128 stands for zero in the data rows.
Here are some points:
[190 143  65 116 112 106 154 116 139  85  67 104]
[110 102 144 140 172  66  96 220 140 160 123 133]
[ 99 111 159 124 127 141 196 121 116 152 130 148]
[128 134 215  86 105 151  75 160 138 121 155 101]
[125 103 170 134  94 165  97 188 119 140 164 121]
[100  70  58 130 169 166 137 108 120 123 132 118]
[ 70  93 162 131 113 116 165 153 112  96 134 156]
[144 110 114 166  97 184  92 147 140 116 163  83]
[ 49 136  98  66 127 178 122 135 132 115 156 119]
[152 143 105 173 134 151 150  96 181 121 143 146]
[145 121  95 185 210  82  84 131 154 163 112 137]
[127 102 112 112 199 141  92 125  74 178 124 173]
[102 113 148 136  92 172 173 106 117 149 131 130]
[161 152 181 155  82 173 128 114 105 128 121 100]
[150 164  82 154 154 117 175 110 153 160 114 156]
[186 154  93  71 152  99 137 126  62 101  85  73]
[148 134 170 118  88  70 134 111 115 132 158 163]
12 more points follow, each with its number after it:
[ 73  57 130 166 138 106 138 165 157 116 120 137] 0
[140 180  90 155 173  91 157 165 116 165 156 118] 1
[128 124 105 177  84 161 108 135 156  87 161 110] 2
[ 95 128 147 128  98 164 157  87 119 169 151 103] 3
[179 149 186 145 120  74  93  87 112 125 141 146] 4
[165 166 156  79  89 143 128  72 132 162 126 129] 5
[167 145 177 127  94  71 108 109 120 122 152 163] 6
[112 145 159 101 113 139 156  97  99 208 108  91] 7
[149 152  91 149 137 126 165  91 172 145 101 170] 8
[136 122 116 156  90 174  94 155 147  77 164  91] 9
[117 117 128 145 104 196 159 119 109 163 109  82] 10
[167 134 180 102  88  87 115  94 131 140 151 155] 11
Which three of these numbered points are nearest to each point below, ignoring the 3 directions in which the first points spread most? Their numbers follow each, nearest first.
[ 66  75 145 148 119  95 147 167 131  92 115 154] > 0 8 6
[ 85 121 141 142 110 117 192 113 106 126 140 148] > 6 3 0
[192 132  81 133  97 106 147 119 110  88  62  95] > 0 10 2
[187 135 157 156 149 118  98  60  89  84  95 117] > 4 6 3
[126 126  83 183  89 142 129 120 170  95 142 126] > 2 9 0
[ 68  61  90 148 168 157 119 150 144 161  98  99] > 10 0 3
[122 137  78 180  77  91 131 150 149 107 143 122] > 2 0 9
[198 121 176 154 133  84  90  75 122 118 118 129] > 4 6 11
[141 193 108 145 183 116 149 175 137 160 161 131] > 1 8 3
[181 137 158  66 128 134 100  53 117 150 126 124] > 5 11 3
